Here are some points, one per row:
    2   15  -32  -19  -13  -59  -63   -9   31   21   26  -15  -24    9   -4   -1   29    0  -11  -50   37   -2   30   -9  -63  -18   -6  -12   64   30   34    1
   37    5  -31  -16   54   27   24  -20   29  -14  -23   31   43   66   29    2  -49  -24  -20   -7  -20  -57  -42  -35   22   -5  -16  -40   24  -32   17    7
  -33  -29    9   49   35  -15   15   48   11    6    6  -77  -46    5   44    8  -47   30   -5  -25  -21   41   42  -52    7   44   -7   16  -28    5  -41   29
   44  -18  -10   58  -55  -17  -43   16  -69   31    8  -29  -14   24  -20  -57  -32   28  -58  -20   -5   -8   29   17   11  -32    0    5   -3    1   -4  -11
    8   14   51  -13   -5    5  -14   25   13   24    3  -40    0   21  -24   10  -21   26  -43    7  -21  -21  -12   74   11  -21   14   14   11   52  -26   41
  -25  -71  -34   17   11   28    2  -26   56    6   -6   24  -19   23    6   29   30  -11  -56   -1    0  -22   35   53  -32  -48    0  -44  -13   10   26  -37
   41   25   -6  -29   44  -13  -16   11   35  -17  -26    3    2   44   22  -16   -9   71   28   -3   47   49   14   47   69  -45   58    0   34   -8   21   22
  -30  -31   12  -24  -14   25  -24   -2  -37    7   28  -43    3   15   31   43   32  -13   66   -9  -22    4  -15  -16   -3  -51   29  -20   -3    7   65   30
  -39   30   44    6   14   67  -19  -31  -55  -11   39   29    6   -1  -46   42  -15    8  -26  -19   40  -54   -7   21   -4   15   15  -25  -51   41  -33  -14
   -4  -12   27   57   51  -20   17    3  -15   13   -5   30  -41   51  -47  -24  -11  -87   34  -69  -30   18   23   16   10   59    0  -49    1   14   23   28
   15   -2   41   36  -51    3  -20  -37  -14   27  -31  -17  -14   15   40   -4  -41  -56    6   19   25  -37  -36    2   11   37   54  -19  -26  -20   14   14
  -58   54  -16  -17   -7  -40   15   17  -52  -43   28   30  -32  -86   24  -23    9   12    6  -32  -77    9   13    5   63   -8    5  -12   -7  -39   45   -6
  -20   34  -50   63  -40   44   -6  -40   35   -8  -20  -10   54   -2  -21  -30  -33   -7   46  -31  -11   29   -4  -63  -12  -33  -38    5    1   54   70    0
   -7  -20   39  -36  -42  -60    1    9   88   14   22   37    4    2    6   14   51   -8   12  -16  -13  -21  -23    0   64   28   31   28  -11   17   15   24
   -4   66  -47  -53   14  -30   24  -11    7   28  -15   35  -33  -43  -14   65  -47  -13  -25   31   20  -53   -3    0  -29    4   24   30  -26  -35   67   12
   49  -17  -77   76   14   22    3   -6   40   12  -16  -47    7  -52  -12   51   -8   25    3  -14   -6   -5    2    8    1   41   35   -5  -20  -21  -19    4
    3  -47  -39  -27   61  -65  -17   22   18  -21   26  -16  -18   -4  -60  -23    9  -33   21   11   63   22  -32  -39  -13  -18  -28   -6  -22   33   -6   25
  -48  -14  -26  -25  -24   10   -6    5   22   91  -80  -16   -1    2   11  -54  -35   -3   17   14  -13   -6  -24   22    9  -14  -58   42    4   33  -17  -38
  -25   61  -23   34  -32   -8    6   18   34  -11   17   16   20    4   25   -2   -4  -53  -16   41  -44   61  -34   33  -40  -46   13   22  -24   -4  -55   23
   63   23   -1   -8    2  -12   -4  -17   -9  -47  -60  -53  -22  -49  -36  -14   50   -6   26    9  -48  -52   14  -20  -19   15   63  -12   19   48  -28   13
  -17   62    6  -23   19   24   -2  -57    9   21  -24  -21    9  -21  -13   19   13  -46  -45   -7   22   49   -4  -50   18   46  -11  -10   38  -51  -50  -44
   13   -9  -25   -2   59   57    2  -20   -7   -3  -11   74  -63   13   39    2    6   20   16  -35  -57    7   51   30  -19   21   -9   37   10   60  -43  -58
  -44    8    0   55  -38   26  -18   -1  -17  -21  -13   -3   69   -5   33  -21   35  -10    4  -25   30    9  -41   32   25   11   -1    8   50   46    0   14
   18   20   25  -34  -37  -69  -17   23  -27   -9  -42   40   23    6  -12   31  -37   32   48   -6  -38   18  -29  -19  -70  -12  -24  -59    2   45  -21  -65
   11  -21  -23  -13  -37   38   26   37  -10   -6    9   11   16   52  -49   37  -25  -35  -34   35    7    4   44  -14   36   16   38  -11   14  -45   20  -36
    2   36    6  -63  -71   49   52   33   26   -2   40  -18   -1    4  -26  -18   16   16   46  -29   57   35    0   -7  -33   42   29   11    7   -7   20    2
  -34   33   62   27   27   23  -18  -33   69  -81   49   -6  -12    5   10  -44  -34   14  -20   65   14  -28   40    0  -41   26   23    7  -33   -5   12  -24
    3  -26   36  -11   69   20    1    1  -17   36    3   21   37  -18   11    6   27    9  -42  -29  -25   24  -68  -12  -42   20    2    3    7   -4   25   60
   27   14  -45  -39  -12  -18  -11  -16   15   -8   27  -15   20   29   25    1   10  -18  -23   16  -57   17   30   44   -7    2  -28  -40  -14   -1  -34   55
  -16  -13   -8  -26  -29  -16  -31   48    8  -58  -12   -9   16  -22   10   23  -61   12    0  -30    5   10  -51   58  -34   57   -7    9  -25  -28   20  -24
    9   31    9    0   10   -9   25  -12  -15   14  -21  -40   68   41  -19   68   62   11    1    7  -26  -27   34  -50  -38   -4  -44   46  -35    7   -7  -30
   32  -35  -26    2  -17   30  -34   35  -14  -60   20   -1  -51  -15   23   70  -19  -10   -2   20   19   13  -41  -50   63  -32  -45  -11   18   61   -4  -26
   -9  -28   24   37   18   20   19   50   41   11   44   63   40  -51  -49   58  -36  -22    0   -8  -22    2   27    7    0  -17   12   -1   72  -55  -51   14
    3   53  -27   13   34  -48   62   63  -16    3   26  -22  -17   11    9  -18   26  -28    6  -24   57  -54  -47   38  -29  -25   36  -18    1  -68  -19  -54
  -46   13   20   19   -7   28  -22   10   -9   -1  -14   44   -7    6  -62   -7  -20   34   29   10   13    1  -21  -46   -5  -77   49  -10  -31  -85  -39   20
   53  -21   37   31    1  -23  -54    0    6    5  -37   32  -35   -3   33    4   36  -29   11   75    1  109   28    2    2   18  -12  -29  -25  -16   26    0
   -6   -9  -14  -32  -43  -46   51  -55  -11   42   47   -4  -27    6   -9   10  -34   65   56   14   18   27   22   30   40   24  -45  -68   -4   -4  -20   39
  -27  -80   -8  -18   17  -50   31  -72  -32  -21   15  -12   49  -27   76  -19  -28  -15   -4   20    8   10   27  -17   11  -48   44   11   33   48  -46  -15
   62   -8    7   38  -78  -29   -4  -45  -20    2   33   64  -27  -14   40    1   22  -27  -39  -21   42  -14   27  -33  -13  -37  -25   17   14   -6  -26   31
   -6   45  -11   11   25   13  -37   23   32   33   15   26   39  -29  -31  -43   28  -44   22    5   17  -53    1   -1   52   -1  -25    6  -79   18  -13   -8
   84  -55   -5  -30   12  -13   36  -29   -7   -8    4    2  -18   23   46    0    9   12   68  -33  -27   47   -9   -1   25   17   14   48  -68    6  -34  -18
   27    6  -27  -64   10   10   49   14  -55   -3  -16   25   30  -25  -29  -41  -22  -45   12   42   21   17   24   23  -28    3   16   66   -6   20   57   48
    9   12  102  -45   15   23   -5   45   37   43    6  -54  -28  -23   20   -1  -33  -36    1  -24   -1  -34   23  -23   15  -47   -8  -10   -3   -2   18  -27
  -21  -46    7   -3  -13    6   65   -7    1   21  -25    5  -10  -22  -23   -7   57   15  -67  -37    9   29  -12   26  -21  -21   68    0  -38  -27    3  -49
  -10  -12   44   12   20   -5    5  -41  -31   10   11  -32   15  -39  -59  -19   -3    0  -16   45  -34   15  -27   23   42   23    0  -26   41   18   28  -40
These points spread out most along one direction. Take the direction at right angles to it along which they spread out most. Go by this last direction. How many in every 100 of the points above lie lower along it than each point below? Answers are rounded to whole numbers. More than half of the points above lie lower than the first one.
    5  -25  -43   -8   -1    1  -54  -42    1   45   63    1  -41    6   17  -49   12   55   42   38  -40  -19  -58  -21  -22   51   -3   61   33  -24    9  -33 69
  -13   19   16   32   10  -63    4   29  -22   -6   10   38   10   39   -5   10   -9   80  -54   13   32    4   -6  -39   33   15   30   34   -1   47   34   12 67
   23  -46   11   -2   -6   16   -2   44  -18   11   12   26   74  -18   51  -53   26   53   59   31    4  -16   42  -29  -30   18  -52  -59   39   13   -2  -11 62
    1   12   29   -3   29   14    0  -19    7  -10  -57  -17    5  -74   34   22   -6   40  -10  -31   56   -6   26   35   -4   15  -52    2  -21  -33   25   40 67
   -8   28  -22   -8   17   50    4   17  -31   37   32  -24   -7   11   11  -45   17   18  -59   -2   -9   30   -5  -15    8   -6   -6  -24   -5   11  -27   10 33
    3    9   15   24  -14    7  105   -8    3  -45  -32  -32  -54   11  -16  -18   26   19   -3   53    0  -20  -54   -7  -21  -38  -74   19   38   -3   14   24 69
  -91   12  -17   14    2   20  -19   42  -29    7  -42  -10  -11   52   24   68   42  -46   25   52   16  -52   47   11  -10   45   11   -5   44  -14   -6    4 22
   -5  -41   -5  -46  -40   18  -35   -1   -3  -71  -64   23    0   19  -43  -45   35   27  -36  -12  -10  -41    8  -41   11   17  -34    8   -6  -29  -52   34 42
   -1   -5   20   25   29    4  -47  -31  -36  -36   24  -43   19   26  -22    3   -1  -11    7  -23   -2  -10    3   53   21  -27  -56   68   10  -78   18  -10 36
